In the rows, zero is written as 128.
Z: rows in a few groups, each row roughly a mix of its group's directions:
Z (132 x 13):
[[145 151 121 154 116 105 200 127 132 142 117 136 127]
 [159 166 138 113 144 130 109  96 161 121 125  79 125]
 [121 136 109 112 101 119 106  76 125 110  80 151 129]
 [113 129 113 146 102  99 139  95 122 176 107 125 167]
 [174 162 118 157 130 110 112 119 154 128 174 137 131]
 [151 114 106 105 110 121 154  71 134 149  93 132 121]
 [138 121 173 123 143 175 157 138 155  99 125 111 109]
 [149 115 146  90 146 127 115 137 115 192 144 120 141]
 [ 73  99 126 131 128 153 114 117 122 136  84 151 108]
 [167 143 103 147 150 152 129 102 160 106 125 105  92]
 [135 153 119 155 153 155  97 113 153 107 118  77 122]
 [138 110  96 121 120 125 144  98 111 152  98  79 156]
 [132  95 120 115 127 128  93 139  93 177 142 148 160]
 [168  81 123  97 128 156 155 105 128 147 122 144 111]
 [ 91 128 135 159 134 155 134 101 169 107 101 106 102]
 [105 159 141  99 141 121  93 121 136 109 108  73 130]
 [122 143 119  69 125 108  89 110 117  99 106 126 111]
 [143 169 137 134 127  97 117 173 105 120 162 130 160]
 [103  85 173 121 140 157 128 154 138 152 155 141 122]
 [146 145 110  91 135 132 125  91 136 104  86 124  87]
 [101  76 148 128 127 149 132 164 108 146 147 162 133]
 [120 145 100 189 119 127 101 131 114 129 122 167 147]
 [161 124 130 102 125 147 165 106 136  92 105  85 124]
 [ 99 109 121 145 114 148 131 119 144  62 118 143 102]
 [130 150 144 127 140 109  96 172 109 156 164 160 140]
 [131 159 129 150 128 115 146 137 157  70 153 101 115]
 [130 128 114 171 154 154 151 132 160 107 139  93  95]
 [134 131 123 160 134 110 150 182 112 138 177 135 142]
 [120 118 106 153 103 132 174 101 132 108  90 158 112]
 [106  89 151 137 145 179 156 146 139 117 119 126  99]
 [108 126 160 168 124 155  99 154 124 133 137 169 155]
 [180 151 173  86 119 135 135 124 133 114 131 134 146]
 [ 97 125 147 151 145 126 111 184 122 135 173 119 140]
 [110 106 156  77 107 123 130 121 102 152  98 137 157]
 [122 103  96 114 116 138 146  84 121 127  76 103 124]
 [134 151 147 113 143 135 117 120 169  80 144  96  96]
 [117 132 152 116 148 170 127 111 157 100  94 103  93]
 [112 116 101 122 115 104 120 147 104 109 141 190 104]
 [139 188 150 118 154 114  88 142 135 140 135 103 134]
 [100 121 109 165 129 102 133 175 105 139 166 129 145]
 [139 101 121 142 119 146 155  94 157 133 125 175  90]
 [125 109 170 147 137 154 160 155 146 132 158  92 147]
 [ 84 127 164  90 129 129 119 101 159 128 104 108 107]
 [ 97 167 110 149 150 131  90 121 139 107  98 106 102]
 [102 136 110  91 143 126  79 121 105 134  87 127 108]
 [122  84 151 121 130 168  84 125 145 107 156 141 125]
 [146 183 124 154 141 109 111 170 115 111 152 126 141]
 [114 108 114 110  99 118  99 114 100 122 111 188 137]
 [154 128 140 151 147 136 176 162 133 152 160  98 136]
 [141 129  85 174  97 107 159 114 117 116 128 131 158]
 [147 155 111 155 149 143  94 144 116 113 130  78 156]
 [105 107 116 172 111 113 136 128 120 178 141 140 165]
 [114 102 139 101  92 117 146 105 111 148 100 175 142]
 [129 111 130 130 122 133 173 112 138 133 119  61 151]
 [ 95 121 146  77 111 113  94 128  98 130 104 135 152]
 [127 127 159  99 138 153 135 100 146 142  93  76 133]
 [173 128 123 118 128 145 171  86 147 136  98 110 115]
 [128 119  94 128 120 105  98 137  81 165 128 143 164]
 [175 169 127 158 119 105 137 142 130 121 164 138 156]
 [137 118 132 170 128 133 115 161 126 135 180 168 141]
 [125  93 135  99 111 138 125 124  98 155 105 183 136]
 [193 126 107 114 137 132 148  99 148 129 145 102 112]
 [126 113 161 147 133 132 137 169 135 136 185 112 154]
 [ 96 143 132 116 107 108 126 100 114 153  75 116 160]
 [ 91 153 131 157 118 102 106 166 101 129 135 155 156]
 [159 105 157 108 141 145 155 139 155 120 173  99 117]
 [154 130  79 164 117 102 140  90 148 143 148 118 129]
 [123 184 116 144 147 102  98 151 127 106 140  94 130]
 [100 102 177  95 132 153 125 169 111 118 130 141 131]
 [101 135 160 114 128 125 118 148 108 147 115  83 177]
 [124 117 139 159 139 134 142 172 132 119 178  92 147]
 [152 146  98 198 140 139 132 137 141 117 150 121 128]
 [140  89 167  83 136 161 149 121 148 130 132 126 103]
 [124 116 152 140 128 125 135 173 127 128 178 176 121]
 [101 110 122 120 100 113  98 136  92 129 122 180 154]
 [118 121 134 137 128 146 164 116 154  89 118  69 123]
 [143 146 139 160 119 145 148  99 175  82 129 116 117]
 [138 132 171 125 143 158 139 146 151  96 145  78 136]
 [ 93 120 112 169 112 117 140  85 168 127 125 103 125]
 [ 91 136 132  95 126 130  86 103 119 129  76 137 119]
 [133 104 136 152 112 155 184 101 159 107 117 119 120]
 [ 89  86 135 122 150 136 148 145 139 156 145  88 108]
 [101  90 130 105 125 157 112 113 135  98 109 159  89]
 [172 165 173  93 134 145 124 132 135 101 120 126 132]
 [106 152 121 152 159 125 109 117 165 140 135  79 102]
 [ 89  98 157 115 115 130 130 165  96 141 128 162 149]
 [178 134 162  94 145 150 150 147 135 107 147 105 122]
 [126 100  88 120 106 103 145 131  86 144 119 171 133]
 [159 131 108 147 152 169 106 100 156 107 120 109  99]
 [150 167 105 139 121  84 135 137 104 163 131 160 142]
 [161 121 137 119 124 153 148  72 159 149  99 127 118]
 [111  95 146 144 127 142 102 170 117 123 175 151 147]
 [154  88 158 127 125 178 158 106 155 127 127 124 127]
 [ 81  78 118 116 117 132 134  90 141 146 105 116 115]
 [164  94  98 135 104 142 164  92 122 131 108 153 130]
 [134 143 118 167 155 163  98 116 161 109 128 134  89]
 [156 105 120 133 131 141 140 165  90 148 141 180 132]
 [104 142 121  86 100  86 120 100 122 110 101 154 116]
 [149 112 140 169 128 188 130 131 138  94 122 147 132]
 [ 92  68 113 114 121 141 128 142  90 142 112 141 135]
 [122 136  89 126 113 122 118  86 112 127  69 147 121]
 [ 92 140 142 102 117 130 117 107 113 132  61 127 138]
 [144 127 115 158 152 128 115 154 147 127 190 137 101]
 [106 134 108 170 121 126  78 149 105 114 139 148 158]
 [125  97 174 142 114 155 177 142 146 119 147 136 140]
 [150 172 116 122 141  98 114 129 141 110 152  74 131]
 [ 90 145 103 141 117  90  89 137  98 145 120 151 148]
 [168 128 112 161 126 123 165 112 161 123 165 101 128]
 [136 167 110  92 144  96  86 126 105 155 113 121 126]
 [147 135 121 169 162 157 127 139 160 118 157 100 101]
 [113 134 138  70 134 120  81 139 101 115 115 106 139]
 [124 130 123 121 129 107 102 157  92 167 140 180 137]
 [117 100 132 168 146 178 145 138 146 109 129  91 120]
 [125 174 123 144 129 113 150 124 153  76 120  98 108]
 [ 84 107 143 124  92 117 126 107 121 144 103 174 147]
 [184 128  97 126 128 115 153 156  92 130 151 145 137]
 [190 144 123 136 133 135 121 120 152 104 165 152 110]
 [138  95 146  99  99 115 173 130 108 146 134 121 169]
 [106 170 106 131 153  95  84 146 128 126 141 130  97]
 [116 100 144 134 148 159  86 172 107 138 155 126 147]
 [159 128 112 120 130 144 121  76 154 133 106 159  90]
 [ 97 105 134  83 146 126 123 157 125  96 145 104  92]
 [119 103 146 151 151 180  88 147 125 139 136 107 150]
 [152 135 133  70 133 134 109  87 137 125  97 110 112]
 [109 121 131 125 162 165 111 116 157 121 110 117  72]
 [160 110 104  99 113 140 161  93 119 106  88 131 114]
 [131 141 133  64 133 125 104 104 125 111  95  98 117]
 [117 100 143 125 130 130 111 167 128 106 184 160 117]
 [143 183  97 105 136  81 114 119 121 123 117 116 112]
 [136 127 141  97 101 100 156 152  92 118 133 118 175]
 [102  92 164  93 139 132 135 154 137 144 157 149  98]
 [142  87 102  85 118 126 143  92 125 139 113 151  96]]

the three rows of each list that fit no group, in list order (the others fit one group, some only roughly):
  J_56: [134  89 118 162 123 135 160 164 114 131 170 123 152]
  J_148: [173 138  99 140 120 114 150 152 108  86 156 113 146]
  J_823: [150 158 130 154 118 120 170 103 163 100 127  94 130]
  J_406: [170 138 133 148 142 141 120 151 148  94 183 128 120]
  J_533: [115 115 111 197 131 151 139 137 132 125 134  96 153]
  J_333: [137 135  92 150 151 148 123  93 156 120 107 104  85]
  J_774: [114 128 174  69 137 146 107 125 136 119 107 136 105]
  J_195: [102  78 147 124  96 150 160 109 125 127 101 150 143]
  J_582: [ 87 132 110 159 113 130  75 103 133 108 108 148 134]
  J_144: [116  84 149  91 140 170 124 108 135 145 101 109 114]
  J_765: [101 146 118  96 122  90 160 114 126 123  96  86 118]
  J_531: [157 132 125 127 126 125 161 134 133  98 146  64 149]
  J_616: [137 183 147  95 138 113  88 138 127  97 123 137 116]
  J_731: [110 185 160 112 121  85 127 138 142 115 133 149 117]
  J_79: [116 161  80 125 130  99 117 103 115 127  83 118 110]
 | J_195; J_765; J_731
  J_28: [105 168 138 153 148 124 104 151 136 112 135  74 143]
  J_398: [136  94 105 139 120 133 156 165  79 132 132 122 162]
  J_221: [112  95 161 132 123 163 166 107 167 117 121 110 115]
  J_909: [ 99  92 114  88 125 129 138 129  97 140  92 155 102]
  J_779: [147 186 115 124 139  84 117 143 120 131 142  95 141]
  J_173: [ 93  91 132 122 101 116 124 131 101 160 124 170 155]
  J_21: [131 109 150 108 107 131 150 143  99 145 115 191 139]
  J_193: [156 132 141  86 138 131 149 141 136  82 144  87 112]
  J_162: [133 146 124 128 158 117 115 184 117 111 172 101 119]
  J_520: [120 114 133  97 110 124 122 116  91 168  87 147 161]
 | J_398; J_21; J_520
  J_89: [168 141 115 159 145 137 123 120 150 153 150 173  97]
  J_914: [143 158 111 145 135 135 138 133 140  60 123 123  96]
  J_187: [145 131 124 134 128 101 130 163  97 173 162 140 163]
  J_783: [153 135 123  80 157 153 108 115 127 118  98 109  91]
  J_428: [139 168  91 161 108  91 135 117 109 134 109 152 148]
  J_415: [136 113 142 153 105 127 129 157 107 134 161 171 172]
  J_498: [109  81 119 148  99 124 181 123 130 129 137 159 125]
  J_983: [127  95 101 168 108 112 158 134 114 159 154 138 158]
  J_879: [129 148 120 126 133  91 122 172 117 113 175 160 109]
  J_189: [159 104 127 128  96 118 170 142 104 118 151 136 172]
 | J_89; J_914; J_498
  J_25: [138  79 163 124 123 170 133 110 142 165 132 136 146]
  J_888: [108 172 122 173 144 121 100 155 129 111 136  94 144]
  J_604: [168 129 123  89 106  94 168 119 105 149 126 138 147]
  J_10: [128 133 146 170 154 152 133 155 139 153 148  83 150]
  J_449: [125 151 139  97 135 106 112 150 120 126 136 187  91]
  J_623: [116 104 119 119 128 131  82 112 118 172 124 178 122]
  J_708: [138  86 107 134 105 123 143 111 113 165 132 181 136]
  J_580: [122 149 132 125 136  99 103 175 119 109 176 155 116]
  J_546: [ 96 157 115 155 147 134 108 106 148 130  93  83 116]
  J_835: [ 87 128 107 102 138 114  81 152  88 121 110 122 125]
  J_619: [123 112 104 133 113 145 127  90 110 149  68 154 134]
  J_805: [118  88 155 102 117 121 160 154 113 158 150 164 130]
  J_263: [137 149 123 180 123 131 174 103 161 131 115 104 131]
  J_591: [101 136 121 116 133  96  99 142 102 181 126 164 128]
  J_368: [123 106 140 145 126 138 157 146 151  85 170  89 130]
 | J_604; J_623; J_591
  J_648: [111 130 131 163 144 137 128 120 177 120 153 146  78]
  J_203: [117 129 126 111 135  96 121 181  92 149 160 155 130]
  J_132: [ 70 109 116 137 113 120  82 131 105 129 115 145 148]
  J_192: [152 110 143  88 143 135 155 112 142 160 130  77 125]
  J_313: [136 118  87 140  99 117 120 105 119  93 123 181 119]
  J_770: [169 115  96 107 108 104 161 124  91 145 125 128 156]
  J_369: [108 155 120 115 136 116  92 128  94 163  83 119 150]
  J_134: [132 127 128 129 136 143 166  94 170 112 110  92  92]
  J_528: [134 170 101 132 134 113 110  96 154  89 114 109  97]
  J_687: [143  95 144 150 120 148 127 132 119 180 146 151 169]
  J_128: [ 81 102 167 157 107 150 145 136 138 123 122 157 143]
 | J_132; J_770; J_134
  J_671: [130  92 132 102 118 131 149 145  85 170 114 153 152]
  J_103: [149 132 139  95 154 150 115 116 159 103 133 126  73]
  J_463: [116 158 170 117 140 129  94 174 124 101 151 140 131]
  J_232: [124 103 125 169 108 129 166 150 106 143 139 126 176]
  J_635: [144 152 106 145 110  93 133 160  92 107 148 134 166]
  J_919: [102 165 147 109 146 101 128 135 150 123 134  71 116]
  J_168: [126 153 108 122 119 131 128  89 122 111  60 113 128]
  J_942: [ 98 132 155 160 105 131 126 151 114 125 123 185 154]
  J_711: [ 87 151 130 113 141 140 103 122 124 105  72 114 104]
  J_119: [135 107  79 168 117 137 157 111 131  99 120 150 103]
  J_48: [129 122  75 166 120 108 104 111 112 163 133 145 146]
  J_926: [132 120 129 148 122 105 187 161 119 148 160 113 148]
  J_923: [119 170  87 142 144  93  88 139 114 126 133 101 129]
 | J_671; J_119; J_48
  J_354: [ 85 114 165 136  99 129 147 101 146 153 102 152 145]
  J_102: [ 87 120 177  98 137 132 127 164 118 137 129  97 144]
  J_33: [158 170 126 135 165 138  87 134 150 116 147 114 100]
  J_944: [157 139 110 150 111 115 130 132  95 160 122 177 160]
  J_618: [147  94 137 110 113 130 111 156  95 133 163 161 162]
  J_85: [132 153 143 166 132 121 183 131 155 142 135  92 135]
  J_518: [120 143 116 198 143 147 106 115 160 138 136 118 127]
  J_583: [130 106 169  95 101 151 148 126 110 118  97 158 152]
  J_824: [127 100 128 170 114 133 158 147 121 133 156 101 175]
  J_593: [134  90 117 146 107 113 141 130 119 168 164 168 150]
  J_572: [ 82 139  85 131 130  88 116 136  99 146 105 134 114]
  J_455: [117 104 133 142 118 145 194 116 137 127 102  92 133]
  J_201: [123 113 159 136 152 153 106 135 163 153 164 154  96]
  J_832: [ 80 148 113 127 129 125  90 134 108  98  87 143 114]
 | J_33; J_944; J_618
  J_785: [ 95  92 109 168 138 133 122 141 132 165 154 155 110]
  J_60: [160 161 134 150 166 136 126 158 139 140 158  88 127]
  J_75: [162 135 119 116 145 141 151 114 154  95 133  76 102]
  J_349: [108 162 109 120 124  84  93 134  98 149 117 112 159]
  J_281: [106 177 118 158 147 104  91 138 141 125 140  93 129]
  J_749: [ 98  96 154 105 116 122 161 158 101 146 128 107 160]
  J_585: [123 160 107 101 137 106  81 122 114 121 109 163  97]
  J_261: [125  71 153 136 125 153 155 149 136 134 171 126 138]
  J_775: [147 104 118 128 117 110 163 141 100 182 144 142 156]
  J_810: [133 162  95 130 131  95  96 134 115 104 141  82 147]
  J_456: [135 141 126  88 149 132  77 150 101 123 121 161 104]
  J_434: [136 137 135 144 136 112 153 156 144 111 178  78 138]
  J_872: [108 112 163 142 145 163 132 112 165 157 123  88 128]
  J_762: [ 71 121 126 131 147 148 107 120 142 115  96  96  99]
 | J_60; J_349; J_456
  J_581: [121 119 126 129 112 104 143 141  95 170 129 107 184]
  J_74: [112 102 123 100 101 102 110 137  85 146 132 143 172]
  J_793: [ 95  85 145 163 112 137 135 133 137 159 153 159 147]
  J_552: [ 82 105 133 131 114 143 121  84 147 136  85 143 115]
  J_408: [131 166 102 151 120  86 174 132 126 118 126  96 135]
  J_213: [159 187 109 131 151 119  98 124 136 105 125 102 114]
  J_182: [115 163  95 139 119  91  91  87 143 126 117 110 132]
  J_787: [132  88 142 137 122 144 152 136 112 177 135 110 173]
  J_905: [139 126 152 119 142 139 166 128 131 175 115  77 147]
  J_238: [106 127 140  91 135 135 149 123 138 101  96 144  72]
  J_855: [154 127 123 176 142 151 138 148 147 100 169 100 132]
 | J_581; J_74; J_793
  J_511: [ 81 151 140 160 125 115  81 147 132 118 142 155 136]
  J_595: [163 165 138 145 155 144 125 127 160 112 143  79 121]
  J_15: [124 170 171 143 130 127 106 161 132 105 147 111 164]
  J_898: [138  78 141 112 120 151 178 114 143 135 130 151 102]
  J_951: [148 175 104 158 146 126 127 110 159 102 122 116  91]
  J_264: [144  78 132 126 117 134 132 143 113 159 167 169 145]
  J_987: [165 170 133 124 159 126 120 164 129 106 157  96 121]
  J_628: [148 127 134 124 117 120 119 159  89 148 142 185 155]
  J_792: [119 154 115 138 144 142  64 116 139  93 119 103 121]
  J_684: [ 86 120 111 148 112 128 115 106 110 153  78 158 137]
 | J_511; J_595; J_951
  J_304: [124 101 136  74 120 148  95 109 103 128  92 130 142]
  J_259: [ 92 150 100 191 125 103 119 128 142 126 140 117 134]
  J_353: [184 126 114 139 159 166 143 120 148 127 135 106  99]
  J_365: [137 128 128  78 121 132 147 100 111 133  69 113 128]
  J_596: [137 133  82 166 108 101 120 122 106 133 137 112 175]
  J_234: [140 124 151 125 121 126 192 123 131 165 115  98 151]
  J_842: [143 105 149 134 112 133 190 133 120 168 125 139 154]
  J_217: [172 136 136 120 132 134 148  96 172 109 147  90 116]
  J_465: [140 109 166 107 141 163 158 168 101 144 118 117 147]
  J_506: [136 124 165 124 108 141 173 127 116 147 100 115 175]
 | J_365; J_465; J_506
  J_480: [108 167 133  89 148 112 109 141 123  98 106  93 103]
  J_670: [111 102 160 129 130 162 175 126 158 105 119 124  98]
  J_834: [112 154 107 124 150 136  68 140 111 100 106 134 105]
  J_836: [121 174 115 128 129  84 126 157 107 127 131 172 109]
  J_665: [ 80 160 144 111 114  90 132 113 136 129 100  95 140]
  J_826: [136 128  96 134 129  97 110 120 107 194 136 132 150]
  J_840: [ 93 150 132 114  92  84 143  94 134 125  95 141 135]
  J_49: [106  75 118  92 105 121 144 110 103 156 106 135 140]
  J_606: [ 90 148 117 179 105  92 119 133 128 133 140 144 158]
  J_666: [129 164 147 148 139 152 105 110 160  96 112  85 132]
  J_908: [165 178 114 129 142 103  99 127 145 106 159 129 108]
 | J_834; J_826; J_49
  J_975: [113 163 152 137 136 109 121 131 150 136 142  66 154]
  J_140: [ 86 158  95 155 139 101  84 144 112 129 121 127 124]
  J_527: [133 142 121 159 126 102 166 160 131 112 169  93 145]
  J_230: [164 115 134 133 120 128 189 138 130 125 152  92 151]
  J_388: [148 126 151 139 145 146 102 159 142 119 181 163 113]
  J_314: [150  91 120 109 123 156 122  77 133 163 101 122 136]
  J_400: [ 92 131  86 135 111  98 115 144  86 106 109 151 132]
  J_965: [132 151 141 158 125 104 152 163 138 109 177 104 150]
  J_938: [119 165  98 125 138 103  76 142  93 134 112 146 129]
  J_589: [122  85 149  91 134 172 136 114 129 134  96 143 102]
  J_727: [ 78 128 124 118 122 129  85 106 127 120  89 158 108]
  J_236: [143 182 138 148 132  92 160 152 138 125 152 106 137]
  J_364: [170 110 117 154 155 155 140 158 133 131 173 132 109]
  J_5: [102 120 155 167 135 158 126 125 169 126 139 162  98]
 | J_230; J_727; J_5
  J_769: [ 93 142 111 163 128 107  79 148 110 144 141 154 145]
  J_269: [147 112 165  85 126 141 176 114 152 125 124 132 100]
  J_790: [156 175 115 155 144 115 127 130 152 104 151  85 124]
  J_92: [129 147 146 144 130 151 168  99 151 134  79  97 128]
  J_659: [134 111 101 108 116 107 108 131  85 164 124 173 142]
  J_680: [128  88 113 110 125 111 128 157  89 168 157 140 149]
  J_682: [133  64 125 148 106 157 164 117 129 132 136 143 142]
  J_830: [102 132 149  83 116 125 117  86 140 126  82 109 126]
  J_13: [134  94 120 136  99 118 141 119 110 167 135 180 154]
  J_696: [124 165 150 130 116  83 142 154 116 148 149 116 171]
 | J_769; J_269; J_696
  J_316: [125 118 137 113 142 163 107  85 165 120 103 124  88]
  J_831: [111 140 127 125  99  96 168  83 160 111 109 114 120]
  J_266: [106 123 165 123 128 169 107  99 144 140  81 147 125]
  J_562: [161 127 117  92 128 127 108 149  75 130 120 116 166]
  J_471: [ 99 127 117 193 127 146  96 121 150 117 135 152 123]
  J_438: [ 84 117 104 140  97 109 114 111 109 120 100 173 133]
  J_501: [135 117 136  86 141 161 119  92 143 120  87 117  94]
  J_750: [103 153 114 151 140 115  63 153 115 126 145 146 132]
  J_767: [117 156 111 126 156 137 110 127 142  85 109  94  85]
  J_576: [139 125 144 110 136 144 172 107 161 108 115  81 103]
  J_161: [137 143 136 118 128 164 109  99 135  96  76 153 107]
 | J_831; J_438; J_750
  J_663: [158 159 139 128 141 163 116 113 150  78 105 119 106]
  J_622: [141  99 132 109 134 129 149 182  89 142 157 150 134]
  J_634: [144 106 118 112 118 104 177 138 103 177 134 149 134]
  J_288: [ 87 130 150 163 136 153 148 153 141  95 121  89 131]
  J_34: [145 118 150 142 127 125 124 167 127 135 190 161 142]
  J_973: [ 79 122 132 101 134 138  95 110 134 112  89 135  93]
  J_932: [161 161 107 116 149 134 114 107 143  97 114  82 106]
  J_990: [131 144 112 147 121 113 187 120 140 106 115  80 128]
  J_920: [108 143 162 179 114 130 146 161 135 114 148 149 155]
  J_403: [134 103 136 165 136 136 130 127 157 173 177 148 124]
  J_340: [167 115 156 128 150 182 139 113 158 137 127 106 118]
  J_820: [151 108 133 104 104 112 190 125 114 148 124 159 132]
  J_699: [ 92 144 131 152 161 148 118 159 139  99 125  89 101]
  J_332: [147 134  99 162 135 108 117 152 106 166 164 122 160]
 | J_973; J_340; J_332
